In the rows, zero is written as 128.
Rotation paths and how fast each direction turns (degrees a step)
Each turn is a multiple of 5 degrees from 10 to 175, or 0.
Each row of a path follows its step; steps can be skipped.
Path 1:
step 5: [130 129 135 134 119 131 140 122 125 134 125 121 117 128 137 131 128 124
 122 125 130 124 143 127 127 132 117 125 132 129 139 132 131 123 116 127
 131 137 128 133 124 128 134 133 126 135 123 131 129 122 121]
step 6: [132 124 140 132 131 123 132 125 126 122 128 134 118 134 130 130 135 130
 135 123 129 115 117 133 127 119 130 131 124 132 128 128 133 134 137 125
 128 136 134 125 118 123 135 115 135 126 126 124 125 124 128]
step 16: [121 131 126 121 124 129 134 129 132 133 119 114 126 139 131 135 132 135
 122 126 129 128 121 130 116 130 129 119 122 128 128 132 133 127 120 133
 126 133 124 129 119 127 141 132 135 133 122 131 124 122 125]
step 18: [125 118 139 138 121 125 129 138 137 127 123 137 136 122 134 129 132 123
 125 129 121 122 126 132 130 132 123 123 127 124 121 132 127 127 135 124
 125 116 134 125 127 135 119 126 135 132 126 137 124 130 134]
step 24: [124 138 132 137 129 126 136 129 130 119 122 129 123 137 131 125 134 126
 128 127 129 119 127 126 123 133 139 130 125 122 134 127 135 131 127 123
 122 116 116 130 129 127 134 131 135 136 132 129 131 114 126]
step 27: [128 136 128 129 132 118 129 130 132 126 121 129 125 126 138 125 126 131
 127 127 130 128 124 125 110 124 124 127 122 125 133 133 138 123 127 121
 122 125 135 136 118 117 125 138 136 132 119 129 131 129 135]
step 28: [119 124 123 119 127 127 132 127 130 128 129 130 130 123 132 129 136 128
 131 129 134 115 129 128 125 123 132 118 125 127 129 119 122 119 129 120
 141 138 129 116 133 127 126 123 129 129 120 135 116 131 134]
Directions:
[128 129 131 127 128 127 128 125 128 128 128 127 130 127 128 129 132 127
 129 130 126 129 129 126 130 130 130 126 130 129 129 129 129 128 132 128
 130 128 127 127 127 127 129 128 129 128 131 129 130 127 132]	65
[129 129 127 130 127 128 129 128 128 125 128 126 128 129 129 126 128 129
 131 127 127 129 126 127 128 126 130 129 128 125 124 130 130 129 130 130
 129 128 126 130 127 128 129 129 128 126 125 127 128 126 128]	140
[128 128 127 127 130 127 125 129 127 129 125 132 131 127 130 127 127 126
 130 127 129 129 129 130 129 129 128 126 127 125 129 129 127 126 127 128
 130 129 129 128 129 128 128 129 127 126 127 128 127 125 130]	40
[130 129 128 128 131 130 128 130 125 126 131 128 127 126 130 128 129 126
 129 129 126 126 129 127 129 130 126 128 128 128 127 129 129 127 127 127
 128 128 127 129 127 126 126 132 127 128 126 129 129 130 127]	145
[127 129 127 128 129 129 130 128 128 129 127 127 130 126 128 128 131 129
 126 129 131 127 129 130 127 125 125 130 128 127 130 128 127 129 129 131
 126 129 128 131 125 126 129 129 127 129 129 128 128 126 128]	100
Path 2:
step 0: [133 130 127 121 126 132 138 125 137 137 121 131 134 118 124 138 132 124
 139 127 130 126 123 126 128 119 135 129 131 120 134 133 129 122 131 129
 128 129 117 124 138 128 130 136 128 130 129 121 135 127 127]
step 8: [135 120 124 126 131 122 133 125 135 128 141 125 133 122 122 124 130 130
 124 129 121 119 128 133 126 128 118 130 133 125 129 135 134 123 129 128
 125 117 130 130 130 133 119 137 133 131 139 126 124 130 134]
step 11: [135 133 136 124 125 121 129 130 123 131 126 126 129 128 130 129 120 137
 130 129 126 130 126 111 127 132 137 137 134 123 134 121 133 124 122 127
 132 134 122 121 130 133 139 128 132 124 124 129 137 129 132]
step 12: [134 135 136 128 125 128 131 122 136 134 122 130 125 136 123 122 131 133
 139 133 130 125 122 131 139 121 119 131 137 126 114 129 125 122 130 124
 135 124 126 118 125 136 129 135 130 129 126 125 127 125 127]
step 13: [125 131 126 129 127 122 121 119 130 131 116 128 132 121 113 132 130 130
 120 131 129 124 133 122 125 125 133 135 136 124 127 129 131 125 133 135
 125 127 124 127 124 124 138 138 132 133 134 134 133 135 120]
step 14: [129 129 124 130 126 140 134 125 140 128 117 132 129 128 124 131 131 128
 131 137 123 136 130 124 132 131 119 128 136 133 129 131 129 127 132 119
 118 121 140 128 131 131 120 125 132 129 133 127 126 138 121]
step 16: [132 128 131 114 132 134 128 131 120 127 128 126 122 124 137 137 127 128
 128 132 118 129 122 121 136 127 125 130 125 123 116 130 138 131 137 125
 127 124 139 122 135 129 123 125 131 123 131 125 126 123 128]
Directions:
[129 127 129 127 125 129 128 127 129 130 130 126 129 129 127 128 126 124
 129 130 129 125 127 129 130 125 125 128 127 128 130 129 129 131 130 127
 128 128 128 128 129 127 126 129 126 127 127 126 130 130 128]	175
Path 3:
step 10: [122 129 126 138 134 127 132 127 117 129 133 133 124 134 132 131 130 133
 119 128 133 128 133 134 135 137 124 127 129 134 128 126 121 121 137 128
 129 119 125 140 128 131 130 120 127 132 121 120 139 127 125]
step 11: [135 127 125 126 126 129 129 130 121 138 133 140 137 141 123 127 128 129
 129 124 127 124 123 125 127 114 131 132 124 132 133 131 124 119 135 131
 127 127 117 129 131 129 130 121 138 137 133 124 128 130 125]
step 17: [122 132 129 135 124 125 122 134 138 133 135 124 133 128 132 123 132 124
 135 138 133 122 122 132 125 129 122 126 121 124 118 121 128 119 117 124
 125 121 130 129 122 129 128 125 135 125 129 134 121 136 136]
step 18: [138 132 128 127 134 126 136 127 136 137 132 113 121 120 128 135 134 129
 129 122 129 126 131 139 128 123 133 123 124 119 126 126 125 127 128 130
 141 132 131 123 124 126 122 121 126 127 128 124 121 132 134]
step 20: [132 125 132 121 123 131 135 127 137 124 125 132 135 126 125 128 126 132
 125 130 120 133 129 135 132 121 122 136 128 134 135 135 121 123 136 130
 125 132 128 127 125 124 134 130 111 137 131 137 132 135 134]
step 23: [132 132 130 132 136 117 128 131 119 131 136 129 112 132 117 121 131 122
 125 128 122 131 132 122 131 126 130 131 135 120 125 132 126 134 122 131
 130 130 119 124 117 135 130 128 130 127 128 134 125 122 130]
step 24: [129 123 131 122 119 129 138 138 132 129 128 126 124 125 119 119 126 125
 128 129 123 135 132 121 133 124 136 123 141 125 122 128 137 126 131 123
 122 127 130 134 128 129 131 123 124 125 134 120 141 131 128]
Directions:
[128 128 125 127 123 129 128 130 128 129 130 130 127 128 128 129 129 132
 129 129 128 129 126 128 130 129 128 131 131 128 127 130 129 129 129 129
 129 131 128 128 128 130 128 129 129 128 128 129 127 127 129]	90
[127 130 130 128 127 130 129 126 126 128 128 130 128 125 128 129 126 127
 129 130 130 127 129 126 127 126 126 125 129 126 126 127 127 128 127 128
 130 131 129 127 129 129 129 129 123 129 130 126 130 128 129]	65
[128 128 127 130 126 128 128 127 126 131 129 126 128 130 127 128 129 129
 127 128 130 127 124 127 128 128 128 128 125 124 127 127 130 129 128 129
 127 125 126 126 125 130 129 128 128 131 129 129 130 129 127]	65
Path 4:
step 7: [139 123 125 125 130 122 121 131 132 137 130 123 116 125 128 128 126 133
 122 133 133 133 131 124 123 122 131 128 141 130 124 125 119 119 127 129
 128 118 137 122 127 128 132 130 123 121 125 121 125 128 125]
step 12: [128 129 131 119 130 127 117 121 129 130 128 125 123 122 126 134 132 137
 137 131 132 131 127 130 127 132 124 133 124 128 123 129 135 135 120 145
 126 129 126 125 126 139 124 134 134 129 130 137 129 126 123]
step 13: [132 132 137 125 136 126 112 129 132 133 127 135 117 121 132 124 129 124
 133 128 127 130 121 125 120 130 128 137 133 131 135 132 131 127 126 127
 126 119 133 122 133 130 129 134 136 130 134 129 128 117 128]
step 23: [128 129 126 122 132 132 120 129 128 135 129 127 127 126 123 128 126 130
 131 137 138 140 125 127 130 122 125 132 138 128 130 119 127 121 133 140
 125 120 134 133 131 130 126 131 123 112 127 126 125 124 124]
step 24: [132 125 131 133 141 131 125 128 126 137 125 120 126 119 133 135 131 138
 130 132 131 138 125 137 125 126 131 126 132 131 126 125 121 135 132 132
 126 119 137 135 133 127 128 125 131 133 136 130 137 127 123]
step 27: [131 123 131 134 132 137 121 131 128 131 136 120 128 122 131 131 131 135
 128 126 141 139 120 134 118 126 118 127 127 132 131 132 128 126 128 137
 133 130 131 123 127 123 131 135 131 131 124 137 129 127 125]
step 30: [131 130 127 133 132 121 120 127 130 133 120 121 125 128 126 126 135 130
 133 134 136 136 124 124 115 125 126 126 135 134 131 132 125 123 127 142
 126 125 122 124 126 123 124 121 129 125 121 131 136 119 124]
Directions:
[128 129 128 128 128 127 130 128 125 127 129 126 130 126 126 129 126 131
 126 129 131 128 128 129 128 125 129 129 130 128 128 126 129 127 130 125
 132 127 129 130 130 130 128 128 126 128 129 128 128 130 127]	20
[128 128 126 130 124 129 130 126 128 127 129 129 127 129 131 129 126 128
 124 130 130 127 128 129 125 127 126 126 127 128 127 128 127 130 126 128
 127 127 131 127 128 127 130 131 127 129 128 128 128 129 128]	40
[124 129 128 127 129 126 129 126 129 128 128 128 127 125 127 128 127 129
 127 127 128 126 129 128 131 129 128 129 125 127 126 129 129 130 126 130
 127 129 125 129 132 129 131 129 127 129 129 127 128 130 127]	110
Path 5:
step 2: [124 137 131 122 123 130 126 128 131 133 119 121 129 131 125 124 122 128
 134 121 122 137 131 116 122 128 125 134 129 119 121 141 116 129 123 133
 124 127 122 126 130 131 128 134 130 125 124 131 129 130 129]
step 7: [129 123 142 121 131 129 127 120 134 135 123 131 134 133 133 119 133 122
 131 127 120 131 124 131 129 133 126 119 132 125 134 125 129 128 122 133
 127 124 133 134 130 134 136 130 133 132 127 137 132 124 118]
step 8: [127 130 139 136 128 127 122 133 126 132 121 128 131 134 125 126 124 129
 129 123 119 119 128 120 129 127 130 132 139 118 130 127 120 126 131 141
 132 128 134 118 129 124 127 128 121 132 125 127 135 132 133]
step 9: [141 134 135 138 121 126 125 132 124 132 121 120 126 123 122 129 129 125
 134 122 130 131 128 127 121 135 131 126 129 129 121 133 124 132 123 125
 135 125 123 136 121 127 124 124 133 138 134 133 125 128 133]
step 16: [131 124 132 133 134 135 126 122 132 128 128 121 128 128 126 133 128 122
 137 126 127 123 129 135 128 140 124 127 131 121 131 129 124 128 127 132
 126 117 120 123 133 126 133 124 129 129 133 148 133 127 129]
step 20: [123 130 138 130 125 129 125 129 131 128 125 134 131 129 133 120 127 136
 134 126 125 124 126 125 128 138 118 126 130 118 131 128 135 121 118 133
 125 124 129 122 134 125 131 122 126 130 133 138 135 139 127]
step 32: [125 127 130 130 125 132 131 121 129 133 120 122 127 125 137 127 132 123
 135 122 128 122 133 133 126 138 121 124 130 122 125 131 127 134 119 137
 137 129 127 126 123 128 124 122 135 133 126 139 125 140 127]
Directions:
[129 127 126 127 127 129 127 126 127 129 127 128 128 126 127 129 130 127
 130 128 130 129 128 128 129 131 129 127 128 128 131 125 128 129 130 126
 127 129 126 132 127 129 130 127 127 127 126 129 129 128 131]	115
[128 128 129 125 126 128 127 127 129 128 130 131 127 128 127 125 128 129
 129 130 127 128 127 129 128 126 127 126 129 128 127 125 126 125 127 128
 126 128 132 127 127 127 132 126 126 129 128 127 127 128 129]	110
[127 126 129 130 127 128 130 127 130 129 130 125 128 128 125 129 129 126
 129 129 129 128 126 128 127 129 129 128 129 130 128 128 126 124 129 128
 126 127 127 127 129 130 127 128 130 130 131 126 126 125 130]	145
[128 127 125 127 128 131 131 128 127 129 129 127 128 129 130 130 128 126
 128 127 126 129 129 128 128 128 128 127 129 127 129 129 123 128 129 128
 128 127 130 126 129 125 129 131 126 127 126 129 129 127 128]	130
Path 6:
step 2: [131 138 125 134 120 124 128 131 135 126 118 126 123 124 128 124 129 131
 127 128 137 124 126 131 118 132 124 132 129 123 123 132 117 127 138 127
 126 121 131 122 126 123 125 137 133 125 117 132 135 127 142]
step 5: [121 133 129 132 127 123 119 129 132 137 133 129 134 126 129 127 130 134
 125 132 137 124 124 132 124 130 130 134 130 139 129 138 139 118 129 132
 137 131 122 126 132 134 135 133 127 138 124 131 130 116 120]
step 6: [135 135 123 126 132 125 126 138 128 134 116 132 129 129 131 115 135 124
 126 128 126 125 137 128 126 124 130 133 136 137 133 128 122 129 128 142
 127 126 127 134 123 124 125 128 119 135 133 127 122 116 124]
step 12: [129 131 133 131 120 134 131 125 126 130 124 133 128 134 131 124 133 133
 137 124 129 115 134 132 121 137 121 130 131 133 133 126 122 120 131 124
 127 127 124 130 125 120 128 137 119 130 125 140 133 117 133]
step 14: [127 126 137 124 129 124 130 127 128 131 128 133 121 126 134 134 120 123
 127 124 121 126 133 143 126 132 121 134 121 135 139 121 126 117 125 142
 124 121 128 130 126 123 130 132 125 134 123 131 130 119 123]
step 21: [120 129 129 131 137 124 136 131 130 119 127 135 121 126 123 117 130 115
 127 128 124 122 128 126 131 139 134 129 134 120 132 122 127 126 132 134
 121 130 121 131 119 127 128 136 132 129 135 128 131 121 134]
step 29: [124 139 124 133 134 131 131 128 121 129 135 131 127 126 130 120 126 120
 131 120 132 129 136 128 122 136 125 132 137 136 140 115 124 129 127 128
 123 122 130 133 134 129 117 131 125 139 129 127 125 131 121]
Directions:
[130 127 125 132 129 127 127 128 128 130 127 130 128 129 130 128 129 130
 130 128 125 127 132 131 128 125 130 128 129 128 128 129 129 128 126 126
 128 127 128 127 127 127 127 129 127 127 126 131 128 130 126]	60
[128 128 126 131 128 123 130 125 128 128 124 125 127 129 127 125 128 126
 127 128 128 128 129 126 128 127 130 127 126 125 128 130 127 129 130 128
 130 128 127 129 128 129 128 127 130 127 127 127 127 127 128]	170
Path 7:
step 3: [133 129 128 127 125 132 127 116 129 128 126 121 127 132 135 131 135 125
 131 137 121 126 133 119 124 121 139 127 134 118 129 134 117 121 125 124
 123 127 124 130 125 129 128 125 133 134 133 133 125 128 130]
step 5: [125 130 125 130 136 132 117 124 125 123 126 126 127 130 124 133 126 119
 124 131 124 123 128 126 125 128 125 132 127 128 121 128 125 116 124 124
 137 129 123 134 135 126 123 134 116 141 124 119 126 132 128]
step 14: [119 133 126 130 128 126 127 124 133 123 131 122 125 121 127 123 123 133
 128 129 129 133 123 121 137 129 124 135 127 127 126 134 123 116 124 120
 135 128 131 131 130 127 121 137 125 128 118 124 130 115 122]
step 16: [125 134 124 131 123 124 122 117 126 132 133 123 129 138 132 129 131 127
 130 128 128 126 128 124 127 115 134 131 133 126 126 128 122 121 132 129
 126 119 129 133 130 129 129 121 145 126 127 130 132 119 130]
step 24: [123 128 131 128 129 135 121 130 134 132 118 124 127 124 132 122 125 128
 119 129 126 126 121 129 127 133 126 121 132 130 123 131 116 122 126 135
 130 133 120 134 124 123 139 136 118 129 126 122 124 122 133]
step 28: [130 136 136 123 128 129 122 121 122 126 127 126 122 140 130 132 125 123
 134 132 111 120 131 129 128 128 134 126 128 133 132 126 125 130 126 127
 139 129 125 122 129 130 133 138 126 132 125 127 122 126 127]
step 31: [126 138 127 136 130 135 122 133 124 134 125 132 126 135 119 121 129 134
 125 134 118 128 125 128 130 125 128 125 134 126 121 129 125 123 133 135
 132 135 122 119 128 133 128 131 122 128 132 124 121 117 133]
Directions:
[130 130 127 128 130 129 128 125 129 129 130 126 127 128 126 130 129 126
 128 127 128 128 130 131 130 130 128 126 127 126 128 128 126 128 130 130
 128 131 126 129 129 131 127 124 128 130 129 128 127 127 129]	140
[129 128 127 128 127 128 130 129 128 128 131 127 128 125 129 128 129 129
 127 128 128 129 129 125 126 126 128 126 127 129 130 128 125 130 130 126
 124 126 127 132 128 128 128 127 128 129 127 129 129 125 128]	110
[129 129 129 127 128 128 126 125 126 127 128 133 127 130 129 127 128 129
 127 131 129 129 130 127 128 129 129 126 128 125 129 127 129 129 131 129
 126 127 126 128 126 127 128 131 127 127 128 127 127 128 129]	115
[130 129 132 127 131 127 129 129 131 128 128 127 129 128 126 128 129 129
 129 129 127 128 128 128 128 128 129 125 128 128 128 126 126 130 128 127
 128 130 129 128 129 126 130 128 127 124 130 125 126 129 128]	160
Path 8:
step 9: [135 128 130 126 139 125 132 128 142 127 123 115 130 120 123 132 133 136
 131 132 133 118 126 131 127 129 135 133 122 133 129 141 128 129 123 133
 123 123 124 133 134 129 127 127 131 132 113 128 130 130 128]
step 10: [126 118 133 128 128 128 133 138 125 123 119 121 119 122 125 133 122 130
 121 136 137 123 126 130 132 129 121 132 135 124 127 130 131 124 126 134
 120 121 110 124 130 122 133 132 136 131 130 123 129 127 120]
step 12: [124 122 125 126 132 128 135 138 132 129 128 123 126 121 133 123 128 123
 125 136 133 130 128 129 129 123 130 134 134 113 129 140 134 130 134 133
 133 122 119 133 136 128 122 123 128 141 119 130 132 135 131]
step 19: [125 125 123 115 126 117 128 135 124 137 125 118 129 127 133 128 127 135
 118 137 130 126 120 124 134 130 116 128 123 133 125 124 124 120 125 126
 120 127 123 126 128 131 131 122 127 132 131 129 138 119 118]
step 20: [128 127 129 126 120 120 125 127 122 128 127 118 135 121 126 120 132 129
 126 136 135 134 121 125 129 135 132 144 119 140 135 137 130 129 131 130
 135 123 126 125 133 119 131 123 130 133 130 128 128 125 136]
step 21: [127 137 129 118 127 125 130 137 132 128 129 130 131 118 126 130 136 143
 110 130 133 126 120 131 129 127 129 134 126 121 129 134 129 128 133 130
 125 129 119 129 124 126 131 117 127 136 128 127 135 135 126]
step 33: [122 126 125 124 123 130 127 135 132 125 129 115 129 124 125 129 127 134
 126 125 133 131 124 130 132 125 122 138 130 131 115 132 139 126 122 129
 129 123 130 114 131 117 140 114 126 130 133 133 131 130 125]
Directions:
[129 129 131 126 131 128 129 125 130 128 129 127 127 131 126 126 126 130
 126 129 126 128 126 128 129 129 128 127 127 130 129 126 127 128 128 128
 128 129 128 130 124 130 126 126 131 128 126 130 129 127 129]	170
[129 130 127 124 127 128 127 128 125 128 129 131 128 127 127 127 129 127
 126 126 130 131 128 130 131 126 128 129 129 127 131 127 131 127 129 129
 127 129 126 129 129 128 126 128 128 129 126 129 127 126 130]	40
[128 126 127 127 125 128 127 126 125 128 127 127 128 131 125 131 126 129
 127 128 129 127 128 129 129 126 125 126 129 128 128 126 130 127 127 127
 127 126 128 127 126 129 129 126 126 127 128 125 129 128 128]	125
[127 128 129 127 127 127 127 130 127 129 128 126 129 126 129 131 127 126
 128 128 126 129 131 131 128 131 126 129 128 131 127 129 131 129 130 125
 129 129 127 128 126 128 128 128 130 127 127 129 128 127 126]	80
Path 9:
step 1: [128 133 131 129 130 126 122 126 138 115 121 128 120 124 133 125 130 120
 131 119 121 129 125 132 132 131 134 125 130 123 129 128 125 134 136 121
 126 128 125 119 126 134 126 123 130 126 116 131 129 127 126]
step 3: [131 126 126 121 132 137 118 131 127 132 134 134 130 125 126 121 132 134
 128 137 131 132 128 130 122 129 131 129 128 122 136 120 135 137 137 132
 128 128 130 119 132 128 123 127 129 129 126 131 134 140 127]
step 7: [124 130 121 133 137 121 132 126 128 136 138 120 124 135 129 125 121 123
 129 135 124 127 122 133 126 125 122 124 131 136 134 128 123 129 131 132
 129 133 132 123 136 128 134 128 127 120 122 137 126 129 122]
step 14: [136 129 130 127 132 126 131 127 128 139 137 117 131 128 126 131 128 124
 127 128 134 129 123 131 126 127 131 135 124 125 123 128 125 137 131 131
 133 129 134 128 135 131 127 121 128 143 129 132 140 130 128]
step 23: [121 129 127 128 137 126 131 121 126 132 125 124 136 130 132 122 127 128
 128 132 122 138 129 127 122 130 121 131 127 130 121 128 130 134 138 136
 129 133 130 119 136 136 123 118 130 120 130 128 133 128 133]
step 24: [128 139 127 125 125 132 115 131 125 136 133 128 129 129 122 134 130 126
 131 132 129 130 131 120 131 132 128 126 119 129 124 132 121 133 134 137
 125 136 126 127 125 135 122 125 127 130 127 121 120 124 120]
step 33: [130 137 132 131 124 121 119 128 133 128 128 131 130 126 129 125 120 120
 131 128 127 128 120 126 128 123 133 138 122 128 117 130 120 140 127 130
 133 128 126 130 128 125 129 120 136 135 130 133 125 136 128]
Directions:
[128 128 128 126 128 129 128 128 127 129 128 130 125 132 128 129 131 127
 132 128 132 131 129 127 129 127 126 127 125 127 127 129 130 128 128 129
 126 128 129 126 127 127 127 129 127 128 129 130 128 126 129]	100
[125 130 127 127 127 126 130 126 129 128 129 128 129 127 128 130 125 132
 129 128 128 131 127 129 128 128 128 131 129 126 126 129 128 128 128 127
 124 126 130 128 129 127 129 129 129 127 129 127 127 129 130]	175
[131 128 131 127 129 126 126 127 129 126 128 129 127 127 130 129 131 128
 128 129 127 131 129 126 127 129 127 129 129 129 130 128 128 127 130 128
 128 127 129 129 131 128 132 128 129 129 129 127 132 128 131]	130
[128 126 129 128 130 130 128 128 128 128 131 131 129 130 129 126 126 127
 127 131 130 126 127 129 128 127 127 129 131 129 126 130 130 132 128 129
 129 127 129 129 130 126 130 130 127 130 127 131 128 128 128]	95
